Read these off the grid that follows.
1) Report the third smallest entry.
2) Report the entry just right of 3.93.
[[5.08, 4.73, -0.39, -6.55, -4.35, 2.36], [-1.65, -5.35, 3.65, -0.96, 4.24, -1.37], [-7.34, 0.34, 6.46, 7.36, 6.68, -5.22], [1.30, 3.93, 4.83, -1.99, 2.26, -3.21], [3.29, -5.53, 3.29, 6.56, 5.88, 2.00], [-1.64, 3.41, 3.05, -2.84, -6.42, 4.77], [-1.98, -4.85, -4.08, -2.96, -4.11, 6.24], [-4.90, 5.04, -6.59, -4.04, -3.92, 0.87], [-6.13, 3.70, -5.00, -1.68, -3.21, -6.97], [-3.92, 1.89, -5.56, 4.78, 6.91, -2.37], [-2.64, 5.47, -4.22, -3.47, -4.76, -3.14], [0.06, -1.85, 4.59, 1.77, -3.98, 7.52], [1.25, -6.21, -5.03, -6.23, -1.60, 2.94], [-3.30, -3.47, 4.89, 3.18, 3.07, 0.60]]
1) -6.59
2) 4.83

Read these off the table that follows. Indices start at 0.
1) Which number is the entry directly below 373?
2) Which number is the entry at row 0, column 2?
3) Which number is the entry in the bottom-left corner?
4) Which number is the entry in the top-right corner?
5) Which number is the entry directly below 786?
6) Which number is the top-left entry?
7) Which number is the entry just right of the largest entry?
8) Which number is the entry directly above 289?
797  551  399  149  203  786  377  610  373
784  522  180  265  638  629  944  493  654
528  806  683  116  487  413  364  481  148
940  468  251  685  715  289  611  705  782
1) 654
2) 399
3) 940
4) 373
5) 629
6) 797
7) 493
8) 413

[ 1.50 -1.96 -2.29  4.18  5.70]
What is the entry just left of the smallest entry? -1.96
The last entry -> 5.70
The third entry from the right: -2.29
What is the entry just left of 5.70? 4.18

X =
-4.51  -5.75  -3.02  -1.72
-7.52   5.70   0.78  -3.06
 3.94  -0.03   5.20   3.56
 2.79  -4.71   4.67  -5.36
-3.08  -0.73   3.64   0.26
-1.53  -7.17   4.96  -4.76
The smallest entry in the first row is -5.75
Read off the last entry in the row that holds the largest entry.
A: -3.06
The entry in the top-right corner is -1.72
The third entry on the diagonal from the top-right corner is -0.03
Read off the first entry on the main diagonal.
A: -4.51
Read off the entry just right of the smallest entry.
A: 5.70
Read off the last entry, reading row by row.
A: -4.76
The entry just left of -5.36 -> 4.67
Read off the first entry of the largest entry's row.
A: -7.52
The entry just left of -1.72 is -3.02
The entry just left of -4.76 is 4.96
The entry directly above -7.17: -0.73
Read off the entry directly above -1.53.
A: -3.08
Read off the fifth entry from the end, reading row by row.
A: 0.26
The smallest entry in the last row is -7.17
The entry directly below 3.94: 2.79

Questions about the matrix below.
1) What is the entry directly above 2.39?
2) What is the entry in the bottom-left corner?
3) What is the second entry from the end, reading row by row?
4) What is the entry directly below -3.06?
5) What is the third entry on the diagonal from the top-right corner?
6) What is the largest entry in the first column?
7) What is the entry directly below the largest entry?
8) What is the first entry in reading order?
[[ 0.53  3.03 -4.78 -1.54 -1.32 -5.22  4.27  4.14 -2.19  4.41]
 [-0.42 -2.54  3.08 -2.88 -2.35  4.42 -3.12 -3.56  1.28 -2.72]
 [ 4.36 -1.72  4.50 -1.48 -1.19  6.98  1.61  2.44 -0.62  2.87]
 [-0.32 -2.38 -4.10 -3.06 -2.62 -4.70  1.74  2.10  1.01  2.43]
 [ 4.91 -2.39  3.02 -1.10 -0.87  5.12  1.94  3.55 -1.04  2.39]
 [-0.01  2.98 -2.78 -3.63 -3.11 -2.47  2.11  1.91  0.49  4.60]
 [-4.17 -0.88 -2.78  0.34  0.30 -4.29 -3.23 -3.81  2.11 -2.93]
 [ 0.18 -1.64 -1.82  1.70  1.71 -2.98  2.58  2.99  3.26  4.05]]
1) 2.43
2) 0.18
3) 3.26
4) -1.10
5) 2.44
6) 4.91
7) -4.70
8) 0.53

M = 38,24,34,17,64,6,26,8,19,7,83,62,18,12
The third entry from the right -> 62
The last entry is 12
Report the fourth-last entry.
A: 83
Report the second entry from the left.
A: 24

B = ((6, 7, 2, 5, 7, 3, 6, 6, 5, 7, 5, 6), (6, 7, 5, 7, 5, 6, 4, 6, 6, 7, 6, 6), (5, 5, 5, 6, 8, 6, 4, 3, 6, 5, 5, 5), (6, 6, 6, 6, 7, 6, 6, 6, 5, 7, 7, 6), (5, 5, 5, 4, 4, 3, 5, 5, 5, 4, 6, 5), (6, 6, 7, 8, 5, 6, 6, 6, 6, 6, 5, 6), (5, 7, 4, 5, 4, 7, 6, 6, 4, 6, 4, 4), (5, 4, 7, 7, 4, 6, 3, 3, 4, 6, 3, 5), (5, 7, 6, 4, 6, 7, 5, 5, 6, 7, 8, 5))
The first entry in reading order: 6
Find the minimum.
Answer: 2
The entry just right of the smallest entry: 5
